In the rows, 128 means zero.
Named turns come first, each shown by rows before and after it. Which turns, in which order, take the first row of each pair that follows to the second? Write the first one first, as in the answered first pair.
turn J237:
[124 141 126 123 147 155 132 137 138 132 112 154 113 136 114 140 142 139
 133 127 145 126 125 120 136 116 113 125 105 113] |-> [125 134 123 116 142 158 131 131 140 128 117 146 114 135 116 140 140 135
 140 128 149 125 116 114 135 108 102 127 102 120]
[142 123 136 126 129 101 142  82 126  86 112 107 142  97 124 131 127 122
 135 160 108 135  94 122 134 137 108 131 119 112] |-> [135 139 149 131 137  84 137  87 121  85 100 126 136 100 116 127 129 128
 129 151 113 130 114 129 135 149 136 123 129 100]
[128 123 141 120 123 115 116 126 127 109  92 138 119 108 119 113 123 138
 149 135 123 137 150 149 139 125 169 116 158 124] |-> [128 123 134 120 116 132 110 145 132 126  90 141 106 117 120 116 136 140
 149 135 123 139 160 150 139 131 170 114 145 127]
turn J269:
[138 127 152 144 172 115  90 172 108 151 110 146 128 131  92 133 140 126
 128 150 163  91 145 126 112 145 160 130 136 113] |-> [151  96 129 131 146 127  90 142 111 134 138  99 148 128  95 140 128 113
 150 152 166  85  92 108 104 115 106 154 129 132]
[133 148 160 155 136 108 146 144 102 108 123 161 122 136 122 120 120 144
 133 103 133 116 194  99  87 136 179 126 153 151] |-> [134 132 111 144 101 138 134 161 106 105 156 130 128 157 100 123 127 128
 168 107 150  94 145  84  73 115 142 140 124 163]
[143 163 129 124 121 121 140 147 133 123 110 142 134 111 127 126 125 142
 125 122 119 136 138 133 129 134 133 131 111 110] |-> [149 157 110 117 106 131 132 152 134 122 123 127 137 115 119 130 127 133
 143 120 122 131 120 120 126 126 122 138 102 115]
[133 152 163 124 115 100 120 110 112 105 132 114 155 129 117 115 133 128
 137 147 132 119 120 133 125 146 167 135 152 116] |-> [131 156 146 124 111 105 106 136 113 113 136 116 145 144 104 118 139 123
 149 146 139 108 114 123 125 151 170 131 141 115]
turn J218:
[133 146 130 132 134  97 132  87 128 109 119 115 139 114 128 132 118 122
 127 126 122 133 131 150 142 131 124 120 152 125] |-> [119 154 122 140 134 116 122 133 132 139 104 141 117 125 129 138 138 121
 122 116 120 131 156 151 144 148 148 106 129 122]
[150 101 113 129 121 122 133 109 123 115 153  99 140 126 123 139 113 115
 152 126 136 123  81 124 120 119  95 140 130 130] |-> [141 127 151 136 149  83 138  98 116 104 132 137 138 115 128 133 106 132
 130 123 135 135 122 139 131 136 137 123 166 115]
[136 128 138 154 151 147 138 118 142 115 108  97 127 125 122 147 124 153
 107 146 154 114  99 120 137 104 142 116 141  96] |-> [127 135 141 156 151 154 135 135 143 126 104 112 117 130 122 143 129 157
 106 143 153 116 114 117 134 115 159 110 135  96]

Between the rows of a pair lie two turns.
[ 83 131 100 127  82 142 101 201 110 132 168 104 117 175 112 136 170 113
 185  94 151 155 101  88 124 137 119 158 160 116] |-> [ 86 152 183 138 133  92 134 149 111 127 120 151 121 136 157 126 156 139
 119 100 118 195 177 128 142 159 167 135 218 101]
J269 then J269
[114 105 176 138 167 146 138  90 129 161  95 137 120  98 171 140 132 129
  98 133 102 159 162 127 131 124 128 127 118 130] |-> [106  99 115 135 137 193 112 153 132 176 123 120 106 134 136 149 151 112
 142 125 122 137 130 101 122 115 112 129  75 143]
J269 then J237
[146 122 150 171 127 135 125 143 118 150  82 179 148 131 158 150 124 123
  95 121 124 126 205 156 142 136 152  90 136 134] |-> [169  75 131 154 105 145 142  83 127 122 120 113 179 116 171 150 111 104
 120 128 127 124 125 140 127  88  77 126 130 160]
J269 then J269
[125 148 156 112 124  84 130  95 116  89 142 116 144 112 116 128 102 131
 149 135 144 123  96 126 135 115 142 137 171 121] |-> [102 153 144 122 127 133 112 179 126 150 116 162  98 143 119 132 139 132
 136 127 136 126 155 120 140 153 175 117 127 119]
J218 then J237
[166 115  35 135  96 160 126 164  96 153 144 114 117 166  75 139 145  76
 170 114 154  88 125 124  95 139 121  92  96 140] |-> [170 139 135 148 158 101 170  99  91 148  86 173 123 119 124 125 135 117
  88 120 118 132 216 168 115 173 189  75 160 118]
J269 then J269
[ 97 152 116 132 187 127 144 149 103 149 107 137 116  55 124 136 143 131
 168 111 127 150 150 120 103 172 138 146 126  72] |-> [102 139  88 124 171 132 142 136 103 135 129 100 122  60 111 137 135 118
 193 112 138 140 106 108  94 149 100 160 117  84]
J269 then J237
[135 102 125 112 128 169 144 105 147 144 137  95 122 108 160 129 157 133
 121 139 101 143 101 120 125 108  74 156  99 173] |-> [125 113 136 119 141 176 140 130 150 163 122 130  99 110 169 127 166 142
 100 131  87 157 141 127 138 133 106 137  94 166]
J269 then J218
